(in the rows, 128 means zero)
Where one turn sends some rows of the set: a few examples, then the rows asked
naku: [148 138 119 138 103 110 148 143 125 144 106 142 100]
Nudiv: [116 146 160 119 156 117 140 151 126 132 148 141 140]
Maf: [148 137 147 164 119 119 150 143 158 103 142 131 105]
safim: [129 132 164 146 142 110 161 148  98 146 146 148 142]
git: [170 148 140 133 114 110 153 157 145 128 115 141 105]
lago: [149 127 125 148 103 116 157 114 112 150 133 158 120]
kap: [127 140 157 129 109 110 130 110 149 111 146 142 102]
dirif: [116 119 158 132 136 114 154 157 126 143 153 160 144]
zesos: [142 147 146 182 130 129 159 118 128 146 117 141 111]
kife: [116 131 164 149 136 101 157 144 116 151 153 160 144]
Vov: [120 147 141 150 163 113 150 162 128 134 141 133 142]
fedak: [145 116 137 135 136 123 142 142 158 125 113 113 130]
mal: [151 163 156 122 106 109 138 126 127 139 119 148  96]
ver: [122 131 127 161 112  91 139 111 148 122 130 134 108]
zad: [166 135 176 119 124 111 143 123 143 125 136 129 134]
mifif: [104 135 154 129 146 119 141 155 137 139 153 153 139]
gub: [159 135 127 128 105  97 140 115 117 141 144 135 136]
bobab: [122 121 144 118 140 110 150 154 111 140 148 149 146]
pogi: [139 150 137 127 119  94 137 128 148 140  98 138 103]
lesu: [141 135 172 166 106 113 152 115 130 119 140 141 100]
Tipu: [112 145 145 153 153  96 149 137 110 150 137 140 142]
Rivuz: [153 154 163 150 119 120 152 140 133 138 102 137  93]
Vimuv: [158 148 137 169 116 133 149 130 109 141 140 123 120]
ninis: [143 109 128 146  97 110 151 134 138 114 142 143 109]
vufi: [122 147 144 151 134 130 127 110 132 142 116 113 114]
zikaz: [157 135 139 122 134 126 148 143 170 117 130 145 125]
pinab: [159 138 159 111 110 122 147 116 133 131 146 162 121]
pif: [111 143 144 162 144 100 152 147 124 151 151 153 144]
Dafus: [109 149 150 154 153 117 146 158 136 141 153 148 138]
Vumam: [126 151 137 150 146 116 138 116 165 134 110 134 117]

zikaz -> zesos
pif -> dirif
Now these:
Vov -> safim
kap -> ver
git -> Rivuz
vufi -> gub

Where one turn sends some rows of the set: a few examples, then the rows asked
sadur: [132 113 142 122 105 126 150 133 125 136 151 130 137]
tekeg: [126 145  92 104 129 127 137 140 158 136 105 143 133]
luvir: [130 138 121 115 126 132 146 135 160 137  95 129 136]
medap: [139 110 100 137 129 162 115 106 144 130 121 129 138]
paz: [122 148 108 127 123 141 101 141  97 113 120 123 136]
fegu: [109 124 131 129 145 157 109 143 106 119 129 120 133]
bop: [119 156  95 123 121 118 134 109 121 157 122 131 109]
niso: [108 156 129 148 139 136 122 134 139 138 111 124 104]
fev: [151 131 126 140 100 126 135 129 133 124 155 140 117]
lazo: [131 108 137 133 126 171 132 124 140 141 127 127 137]
ropaf: [ 98 119 103 138 105 108 114 139 144 128 139 132 155]
Rikuv: [122 118 103 109 126 159  97 131 106 121 124 133 137]
nazod: [122 135  86 115 151 115 132 133 155 124 125 143 115]
Neru: [139 106 114 129 117 163 114 111 132 136 146 142 116]
vik: [110 126 106 124 159 102 132 128 144 118 122 124 119]
vir: [ 94 123 110 121  98 126 102 146 116 134 140 137 146]
Zedu: [109 165 105 140 124 131 123 130 139 152 122 138 101]
tazon: [124 143 119 122 119 104 148 107 120 148 118 118 119]
giris: [126 111 124 126  96 128 124 143 143 128 161 152 126]
Veno: [ 91 107 123 127 127 114 123 137 117 130 147 121 149]

medap -> fev
Rikuv -> Neru
Now these:
tazon -> vik
bop -> nazod
lazo -> sadur

Where one turn sends some rows of the set: a few examples, then the rows asked
suvu: [119 137 147 135 152 156 112 140 120 122 135 108 139 121]
vare: [128 154 137 134 131  96 142 125 127 137 148 144 126 141]
risud: [142 133 125 102 106 114 151 128 128 120 111 146 133 148]
ral: [102  98 109 130 116 126 129 132 140 146 142 137 114 141]
Bugek: [130 130  97 124 104 132 142 138  97 127 131 132 106 157]
Sitok: [111 111 146 139 122 150 128 150 135 144 120 131 105 154]
gema: [116 137 118 144 139 141 112 153 149 144 133 115 101 132]
disin: [116 123 135 161 137 130 135 162 123 140 136 127 124 115]
pegas: [ 98 129 104 109 100 139 126 135 128 144 124 139 112 141]
Gusim: [117 140 160 125 145 156 130 148 125 118 133 114 142 130]
buso: [125 133 154 121 116 165 148 117 143 116 123 134 131 145]
zini: [ 89 141 124 130 125 146 141 161 128 128 113 125 126 139]
zodev: [110 131 129 119  95 128 139 141 110 148 128 153 125 122]
dadif: [139 158 122 118 107 115 152 143 111 133 139 142 114 146]
Domal: [155 125 120  96 135 134 141 112 107 110 114 122 126 141]
feso: [113 131 118 145 144 102 119 106 126 136 143 134 124 148]
zes: [131 124 136 124 139 169 125 157 128 118 139 101 120 137]
biva: [139 132 120 124 123 168 139 128 159 116 139 115 112 140]
zopu: [158 134 125 102 141 122 151 119 108 109 122 125 135 128]
zevob: [130 117 140 139 147 164 113 146 118 123 140 104 127 127]
Rulas: [110 147 135 135 131 155 145 117 127 108 122 129 152 117]
kad: [119 122 121 136 121 116 111 126 140 160 148 141 111 119]
Nudu: [132 147 122 117 125  99 137 116 126 121 115 145 149 125]
kegi: [117 113  98 140 126 125 118 112 105 132 132 128 110 159]
Zizo: [151 118  97 106 108 125 134 127 135 122 117 132 112 153]
radu: [148 115 111 102 148 129 136 107 120 108 120 115 125 145]
mapop: [160 137 126 108 152 115 137 110 121 115 129 122 131 124]
fakon: [110 141 114 131 117 112 135 143 128 148 146 143 130 105]
Linab: [156 114 125 113 155 118 134 104 124 115 128 120 127 136]
pupe: [114 153 145 141 123 144 116 149 112 147 113 135 119 119]
gopel: [149 101  91 133 127 114 123 119 128 124 127 127 121 136]
bani: [148 110 120 154 131 160 139 129 135 119 147 116 121 117]
nemu: [144 123 112 137 135 101 115 106 121 130 122 138 137 119]
purep: [138 140 129 151 132 159 118 111 118 123 131 124 134 102]
lig: [128 137 155 115 135 166 129 154 129 120 133 112 126 140]

pegas -> zodev
vare -> feso
Now these:
Sitok -> zini
zevob -> zes
risud -> Nudu
Domal -> zopu
buso -> Rulas

Where one turn sends some rows of the set: a few examples, then the rows asked
nepud: [142 101 136 125 151  79 122  82 152 193 134  94 153 139 120 111 100 159
 100 173 126 151 120 158 101 127 127 123]
voso: [127 122  88 120 157 114 133 109 161 165 108  95 131 136  77  99  92 155
  95 131 105 170 113 153 123 109 165 106]
Korup: [151 119 108 132 145 126 132 112 160 157  70 120 150 134 130 139 112 163
 117 135 131 156 130 150 146 128 129 151]
tepub: [136 107 119 136 165 119 164  91 172 151  78 100 139 137 153 124 100 159
  98 151 131 152 108 107 120 130 113 137]
bef: [124 110 115 154 159 123 114  84 168 171 107 124 106 121 100 101 133 160
 102 154 115 148 106 122 128 125 129 118]
vak: [131 119 113 129 147  97 150  84 165 134 115  92 138 122  87 108  96 160
 106 132 110 172  93 125 112 115 167 115]
mif: [155 120 100 117 197 117 139 107 173 174 104  91 126 137 141 135  88 135
  84 156 121 148  98 131 124 117 125 136]
ziba: [167 131 105 128 166 122 154 110 168 190 106 110 149 136 123 115 124 135
 125 111 140 158  89 135 121 134 150 135]
bipu: [140 109 130 138 167 115 127  94 161 202 113  98 158 145 113  99  97 152
 121 169 129 151 169 128 128 113 139 112]
Nirud: [157 107 125 127 147 110 144  86 161 164 141  93 140 137 156  90 115 145
 121 183 129 164 145 130 101 117 153 119]
Nileb: [184 121 103 138 177 130 158 113 152 167  83 115 144 130 146  96 113 162
 109 155 137 152  86 133 130 116 137 123]
fam: [165 129 107 127 125 114 165  66 166 179 145  96 144 139 116 115 115 165
 102 153 129 173 106 145  92 121 143 112]
Kol: [143 112 101 140 173 118 118  96 159 150 126 127 101 134  98 106  99 154
 121 162 128 162 110  98 122 120 135 112]
puvof: [172 114  92 142 157 103 169  87 147 158 131  96 130 123 114 101  87 168
 114 173 134 179 128 172 113 137 161 145]
Tute: [109 127 124 122 162 119 140  80 179 190 110 107 149 120 127 129 122 150
 135 131 118 164 115 118 117 118 119 139]
Fize: [137 129 115 156 133 145 156 101 163 159 105 107 172 138 120 123 107 156
 132 127 120 147 107 143 110 129 129 158]
rud: [154 108 122 145 192  89 133  84 145 164 117  87 150 131 105 118  76 136
  98 177 136 147 130 166 124 131 150 132]
faf: [144 127 104 144 131 133 166  92 178 169 130 111 158 143  98 112 112 151
 130 168 144 178 154 122 122 126 151 108]
fotuv: [161 131 107 148 171 121 133 115 152 143 113  99 151 129 117 130  80 142
 113 177 132 145  89 155 132 128 133 163]
rugig: [120 104  94 133 171 130 141 134 177 153  95 114 149 138 136 130  98 143
  95 181 122 148 125 141 127 127 113 138]
vagup: [128 119  95 141 142 132 114  86 150 149 122 119  91 144 111 108 100 162
 105 160 108 155 114 138 110 118 126 127]
girus: [ 96 135 110 143 153 128 151  97 159 175 128 110 144 144 131 111  90 136
 129 181 115 158 100 148 102 119 116 139]
vokob: [145  97 113 133 162 114 137  92 155 151  95 115 157 134 130 125 106 157
 113 159 121 160 179 159 129 113 153 121]
Bifel: [150 113 113 155 152  96 156  80 157 187 102 121 147 118 100 127 104 172
 103 163 116 167 135 183 136 129 158 135]
Dem: [176 103 103 149 178 116 169  91 162 173 112 115 156 106 104 102 105 183
 123 160 126 174 144 136 133 115 162 123]
Bugon: [132 124  90 105 184 122 149 114 163 195 126 114 134 141 133  98 103 140
 134 152 133 174 103 122 105 113 124 114]
pimo: [145 128 105 140 154 119 141  94 174 210 139  99 162 134  70 116 108 152
  99 164 133 158 120 157 119 128 135 112]
lel: [153 130  92 144 161 131 154 135 153 169 124 132 167 154 114 122  89 133
 130 160 127 153  88 152 112 120 142 128]
bur: [113 118 103 148 143 124 157 108 170 140 104 106 142 126  91  82 110 150
 106 157 109 167 111 137 123 115 172 103]
kuvad: [170  89 117 136 177 104 159  79 147 157 105  93 150 121 144  82 117 169
  96 161 134 155 123 151 102 122 145 112]

rugig -> Dem
faf -> Bugon
Now these:
rud -> Korup
Kol -> voso
ziba -> nepud

